Each path below is one point turned by a fixed rotation once a step. After each direction that follows a path, write how fast that rotation turns it, in degrees a step (0 if it stays still).
Each turn is a multiple of 5 degrees from 10 to 175, or 0.
Each row of a path follows its step; steps can be skipped.
Path 1:
step 0: [-16   1  16  -9   6 -30   8 -10  45  12  -7   4  10  16  24  -9   1 -16
  31 -51   6  48   5 -15 -23   9  77  18 -52 -17   7  24 -53 -26]
step 2: [-28  -9 -22  41  22  -2  -3  -2 -38  48 -24  13 -36   8  -3 -49  22 -20
 -24  14  17  49 -30 -40  43 -17  20  19  -5 -42  -1  12 -43 -22]
step 4: [-13  14 -22  -1   1 -51  -4 -18  27  27  25  30 -12  23 -37 -36 -44 -28
  35   1 -23  46 -13  -3  25  33  29   3  -1 -17  10 -42 -28  56]
step 5: [-18  38  10  -1 -22   1  30   1   7   8  58  28 -43  39 -26  -4  19 -28
  29  -5   0  50  11 -19  -8   9  63  36 -42  16   0   3 -46   5]
step 10: [-40 -15   5  -8 -30  -1  -1 -22 -18  29  27  22 -26  60  -4 -43  22 -29
   5  55  40   7  26 -37   5  14  61  13 -23 -17 -15 -13  -7  27]
step 11: [  2   0   4   2 -18 -26 -27  -2 -34  35   3   4  11  17  52  14  25 -27
  24   8  -1   6  16  14  13  23  86   7 -28  -6  -6 -65 -47  -1]
step 12: [ -8  31 -30 -26  -8 -37   0 -50 -52  29  29  11  36 -17  -2  16  11 -31
  16  40 -19  36 -41 -21  -4  41   6  -5 -19   5   3 -36 -47 -10]
step 13: [-57  45  -6  -1   2 -11  13   6 -18  25  -3   5  20 -11 -16   8  24 -39
 -22  35   9 103  24   3 -16  11  16  15  -7 -19  12  -1 -19 -29]
step 14: [-36  23  23 -20  14 -10  13  11  -9  37  -9  21  13  -2   7 -22 -32  -5
 -64  20  10  37  -6  -2 -78  14  66  -6  18   4  -2 -33 -14  16]
Speeds:
[-16 -19   6  -1   0  -8   0  -2  -4  -1  20   8   6   9 -10   8   0  18
   7  24   2  -9  -7  13  -8   8  -9  13   3 -11   6   7   4  -6] -> 160
[-19  15   1  -8  -7   9  15   1 -13  -2  11  -2 -13 -10 -21   1  15   8
 -16  -4   4   2   5  -4  19  -4   0  -1  15   5  -2  10  -4  -8] -> 95
[ -5  -3 -14  -2  18   9   1  10  -6   3   5  27   0  -8  -3   3  -1  -6
 -11  -5 -28   6   5  -7  -3   4  -1  12  -2 -12   6 -17   5  -6] -> 35
[  7 -10  -1  -2  -3 -10   6  10   3   1  21  -2 -15 -11   3 -12  24  -8
  18  -2   2   0   8   2 -10  -2  -8 -20   9  -9   2 -17  -3   3] -> 55
[  3  -1  18 -13  17   9  14  21  10  10   8   8  -6  12   3   8  -1 -17
  -6   6  17 -12  -8  -8   0  -6  13  -1  -4   2   1   5   8   5] -> 80
[ -1  16  -1  -9  -8  10  -8  -1 -20   6   8  -7  17   3   4   4  -5 -20
 -11  12   5  -7  19  11 -16   8  -5  -8   6  -1  -8  -8   9  -4] -> 10
[-13  13  -6  -2  -3  -5   5   7   0 -10 -19  19   8 -10  13  11  15  12
  11  15  12   0  -1 -10  -6   0   0   0   8  13  -5 -12  11  10] -> 10
Path 2:
step 0: [ 36  23  12 -21   8  13  18   4  17  -4   5 -34 -11  14 -96  -8 -20 -17
 -24   3  11 -29 -19  28   7   5 -45  -2  11  26 -64   0   3   2]
step 1: [ 11 -26  -1  30  -1   7 -27 -12  57  12 -31   7 -20 -35 -32   4 -60 -38
  11  25 -19  25  -1  13  -7  12  -3 -48  32  70   1   7  10  21]
step 4: [ 16  -2 -14 -34  52 -14 -20  15  -8 -14 -43 -18  64  -2  -6 -31  10 -11
   1  36   2  44 -36  18  37  -5  20 -31   1  27 -21  -3 -56   0]
step 5: [-10 -42  17  -7  13  16 -42 -46  34 -58 -12 -23  -6  54   7 -16  46  -5
  -4  20  -3  29  32 -12  44  -5  17 -37  42  -3   4 -16   6   1]
step 7: [ 12   1 -11  27  38  15 -12  24 -62   1  28  13  72 -12 -24  23 -37   2
  -7 -23 -22 -43  26  20  -4  32  -2   6   1  41   5   5 -30  31]
step 9: [-32 -24   8  13  11 -33  66  25  19   4  -3   8 -36 -10 -17  28  20 -13
  -9  30  -1  -1 -12  -6  16 -41  15 -68  22  16  17   0  56 -32]
step 10: [-56   1  50  26  11 -19  39  11 -42  28 -29 -18 -11 -50  44  -3   1  12
  -5  -6  -2 -12  21  -3  28  35  27 -39  -1  13  -1 -39 -20  17]
step 13: [-24 -25   7  27  -5   4  -7  -6 -29 -21 -14 -28  13 -21   6 -18  34 -19
  21 -19 -52   5   4  19 -71 -16  23 -22  82  -8 -27  -3  20  12]
step 14: [ -2  12  32 -14 -10  19 -19   3  -4  -2  21 -96  -9 -26  17  23   7 -21
 -36 -26 -23 -50  48  23 -29 -13 -31  15   3   4  10 -24  10 -20]
Speeds:
[ -3   0   6 -27  -5  -4   2  -5   7  -1  -4   1  -3  18  -3   4  16  -3
   1  -2 -10 -16   2 -15   5  -2 -23   1 -15  -2   9   6  19   8] -> 120
[ 10   3  -6 -10   1   8   6  -4  11  -4  16  -5 -21  -5 -11   4   0   6
 -16   1  14 -12   7  -9   4 -18   8   7   0  -5  -9   4  -3 -26] -> 125
[ -6  -4  19   4 -24   7  -1   2  10  -9 -14 -18 -15  -6  -3   5   2   1
   7  -3   5  -1   4  14  23   8  -3  -3   4  16   9  -6  -3  -6] -> 80
[ 20  -2   1   5  -4  21  -4  -2 -12   7  -2   6  -6 -12  -2  22  16  -6
  -2  16   4  -1   1 -13  -7  17  -3  -7  -8 -11  12 -10  -9   4] -> 85
[-11  12   7  -2  -1  26  12 -17  -8  10   2   3   8 -18   4  -9  10   7
  -3   3   1   0  -4  17  -3 -13   2   7   0   1   7  -1  24   2] -> 20
[  5 -12  -3  11  -2  13   1  15  19 -11   4  -3  10  -9 -14   2 -11   9
   3  -6  -7 -12  11   6 -29   3 -15  -3  -3   5   5   2   9  -1] -> 55
Path 3:
step 0: [ -3  41  -6 -51  55   1 -63   9 -41  42 -16 -10  24  40   4  17 -12 -23
 -42 -11   8  15  18  22 -34  -2 -24  13 -28 -10 -19 -30 -30  14]
step 1: [  2  -5  16 -46  28  -2  13  13 -10  71  -7 -47  28  -6 -17   4  15 -22
 -43  33 -11 -26 -10 -22  66   5 -35 -22   8   5  -6   9 -58   9]
step 3: [ 48  13 -29  74   0 -37 -37  36 -26  -8  -6 -34  27  12 -49 -10 -19  -3
  14   3 -29  13 -41  27  -3 -17  26  14  -7 -22  -5 -30 -12 -44]
step 4: [-24  30 -45  31 -16  -6 -28  42 -48   3 -25  -3  23 -40  22  23  57 -45
  16  16   8  40 -32  -2  17   1  22 -17  33  19  31 -13 -25 -22]
step 5: [-55  -1 -35   4  16  45 -52  15 -35  38  21  -4 -30 -24 -13   1   4 -26
 -19 -20 -19   4   3 -20 -42  -3  14 -15  76  23 -15  29  12  18]
step 7: [ 60  39   8  30 -12  75  26  26 -22  10 -27  25  -6   5  -2   9  32   7
 -15  12  13 -10  21 -12  27  22 -13 -32  -8 -49   8  -6  58 -24]
step 10: [-22 -40  18   3  25  43  -5 -15   1  45 -42 -27 -36 -23 -33   5 -22 -19
 -22  39  -3  -8 -10 -26  -4  21 -64  24  15   6  51 -19 -16 -43]
step 12: [  6  32   5  12  -5   3 -34  43  -2   4  20   2  13  37   5  40   9 -64
   4  -4 -19  -5 -43  58   9 -43 -19 -29 -29 -13   5 -62  26  -9]
step 13: [  0  31  -8 -31  12  12   8  14 -30  25   2   6  10  -7  20  -6 -23 -67
  12  17 -54  12 -64  -5  30  42   8 -27  52  28 -27 -41  -2  12]
Speeds:
[ -8  13   5  -9 -13   9  15   1  -7  -3   8  12   0   3 -12  13  15   1
   7  -3 -24   4 -13   5 -17  -8  14   6  14   5   4  -2   7   1] -> 45
[  0  -9 -18  10 -20  -4  -7  -2 -25  -9   6  -3   1   0  -5 -10   6   2
  17   2   0   1  -1   8   6   2 -14 -16  15   3 -15   7   3   9] -> 35
[  4   9  -2  -6   6 -24 -17   3  17  -2   1   7 -12  -1 -15   0  -2  11
   1 -12  -8  11  -4 -13 -20  10  -9 -16   1  -6  -2   6   5   7] -> 125
[ 16   1   5  17  -9  -9   2  -1  -3  -8  -7  -5 -17  13   1   7  12  15
  -3   8   1  -7  -4  -6   0  -8   0   7 -11  -2 -13  -2  20 -26] -> 85
[ 12   5   8  13  -3  -3   4   9  11  -2   1  12  11  -9  11 -21   3 -11
  10 -12  -4  15  -3  22   0   2   7  -5  -3 -19  -6 -13   6  -9] -> 80
[  9  13   4   4  -2 -22  19 -20   0   4   8 -18 -10  -5  -4  -8   3  -3
  -6   5   0  -1  -7   1   7   8  21  -6   4   3  -4   2 -22   3] -> 145
Path 4:
step 0: [-19   7 -13  49 -57   1  18  -8 -38 -15   2   3  41  17   2  15 -61  43
  14   5  -2 -23  -6  -5 -31  19  -6  17  36  16 -45  31  20   1]
step 1: [  3  37  -6  -9  -5 -32  20 -15 -34  19  33   1 -34  -9  13   8 -19  -6
  40 -29 -23  -2 -58  -3  -4  31  -5 -28 -31 -47  38  42 -15  23]
step 4: [-13  46 -23  15 -23 -22 -14  17 -12 -51  -2  16 -49   9 -36   8 -49  10
  -2 -27  10  56  36 -28  -1  21  -4  15  23   1  15  35  20   7]
step 6: [ 22   6  23   6 -15 -33 -13 -31 -20 -31  31  45 -42  33  -6 -10  -1 -25
  31 -45 -33   7 -17  -9   4  30 -10  35  10 -65  12  26   9  11]
step 7: [  4 -13 -42 -30  -3  33 -37  18 -19 -12   6  -3   0 -38  25   9 -47  18
 -14  -1 -25 -21  27  24  17   7 -71   0  18 -17   0  22  14  57]
step 8: [  2   3   8 -23 -33 -37  15  12 -15 -17  -5   9 -37   6  11  15   0 -44
 -35 -17  -8  -9 -14  -1 -28  -7  51  14  42 -25 -36  52  47  30]
step 9: [-42  12 -38  48 -10   4  13  16   4   8  47  19  -1 -24   8   4 -72   6
  15 -26  12  40   9 -33  10   6 -38  25   7   7  -4  30  21  36]
step 10: [ 16 -26 -10 -16   1 -19   7 -11 -27 -38  -8 -30  25  22  25  52 -25 -12
  23 -22 -10 -29 -20  -7 -45  15  33   1 -15 -24  29  57  -5  48]
step 12: [-37   1 -26 -23 -18 -26 -17  17  -7 -16 -29 -30 -20  -7   7  18 -47   2
 -30  15 -25 -51 -29  -7 -19  -8 -51 -19  28 -28  39  34  13  24]
Speeds:
[ 14   3   4 -12  -9   5  -2  -1   3  -6 -10 -12  -8  -9   7  10 -16 -11
  24  16  -4   8  12   9  -2   1   8  -4 -13   8   6 -11  19   1] -> 130
[ -6  -3  12  -2   3  18  13 -11  -7  10  -2   9  -9  -9  20   8  -2   5
  -7 -11  23   5   7   1   1  -2  10 -10  17  -8  16  -5   8   5] -> 60
[ 16  -2 -14 -11  13   2  -3   9 -15 -17  -7 -19  11   6   2  12   6  10
  -9  -3   9   2  18   7  -1  -7   3 -11   4   7  -3   7 -15  12] -> 135
[ 15   5   6 -12   2   2  -5   5  -1  -2   6  -7   1   5 -20 -23 -15   7
 -16  -4   1  -2   5  -9  -3  16   9  -2   4 -11  11 -24   3   0] -> 35
[ -4  33 -13   4   1  -4 -12   8   0   3  11  -5   8  11  14  10  -7 -20
  -3  -1  10  -4 -10   4   6   3   4  -7  14   4   0  -9   2 -13] -> 90
Path 5:
step 1: [ -2  65   2 -11  -5  23 -21  -3 -19 -27  37 -36  18 -20   8  64 -39   6
  11  -9 -36   7 -19 -49 -27 -16  32 -54  -5  21   0  22 -19   1]
step 2: [-18   0  19   4  26 -30   4  -8   6 -92  -5  19  -4   7  12 -48 -30   2
  50   3 -20   3  39 -17 -13  13  -9   0 -22 -38  34  28  18 -50]
step 4: [-11 -43 -32 -29  20 -24  -9 -53 -20  19 -23  30  -8   3  39 -16  -6 -26
  16  -8 -41  13  -7  -9  37  47 -28  -1  40  12  55 -42  25  -5]
step 7: [ 31   1  31  16   1  34 -29  10   3 -30   3 -19   5  26 -11   7  -2  18
 -73  37 -31   6 -16 -45  34  11  51 -22 -43  19 -23  -2 -24 -47]
step 10: [-20  14 -33  -6  59  -9  -1   0  23  38  -3  -1   3 -43 -24 -52  -1  29
  70   9 -24   6  -1  14   5  18 -10 -24 -38   9  39 -16  50 -17]
step 11: [-13  18   3  28 -31   6 -33  12 -28  49   2 -19  27 -17  68 -48 -13  -6
   6   0  -6 -28  -5  42 -43 -18 -43 -10  23  22   1  42 -40 -12]
step 12: [ 22  28 -51  34  26 -22  -8  -7  14  10  38  -1 -12  33 -13  -7 -24 -25
  -3 -27 -46  18  37   4  11  49  29  14  41  50  34  35  19  17]
step 13: [ 30 -10  27  12 -25  -8   0   0  -4 -11  -4   9   4  66 -10 -52   3  19
 -19 -52 -26 -48 -16 -21  52 -48 -13 -21  12  -7 -20  36 -25 -37]
step 14: [ 46  -1 -33 -14 -13  13  -6 -48  38 -15   3 -12 -10  61  23  22  13 -15
 -12   0  59 -14  57  15  29  24   3 -21  -7 -33   2 -12  12  51]
Speeds:
[ -7  -7  -9  -5   7  18   4  15  12   3 -15   1 -15   4   9  -9  -9   4
  -3 -20  15  -4  11  -3 -13 -24  -2   0  -4   7  -1  -3  -4  -5] -> 135
[-11   8   3  10  -3   3  -6   3  -7  -9 -17  -3  -5   1  -4  -7 -10   8
  -7  14  10 -18   8  20   3   5 -10 -14   5 -28   6   4   0  -2] -> 125
[ -7 -10  18   4  -3   6  11 -13   9  -3   3  13   4  -5  15  -3   4 -10
 -18   3 -14  -5 -16  10  -2 -11 -11   5  -3  -3  -5  12 -12 -20] -> 170
[  0 -12   4  16  10   5  -4  -2   3  -7  11  -3   7   3  -2  -3  12   0
  18   7 -14   3  20   7   8 -26  -3 -10  -8  -9 -14 -10   3   9] -> 95
[ -3  -2  21  -4   7  -3  -5   1 -12  16  11   2 -19   8  10  10   3 -17
  -7  -1  -3  -7  19  -1 -11   6  14 -11  -2  -3   7  -7  15 -11] -> 140
[-14   1   3  -3   5  19  -2 -14 -16 -12  22  -4   5  -4 -11 -10  -7   7
  13 -15   1 -14   0  13 -15  10  -1   4  -6  13   2   1  -1  -2] -> 40
[  5   4   2  20  11   1 -17   6  -1 -16   6  10 -15   1  16   2   8  16
  -3 -12  -5  -7 -11 -11  -2   2  18   8   1 -11  -2  16   1  12] -> 65
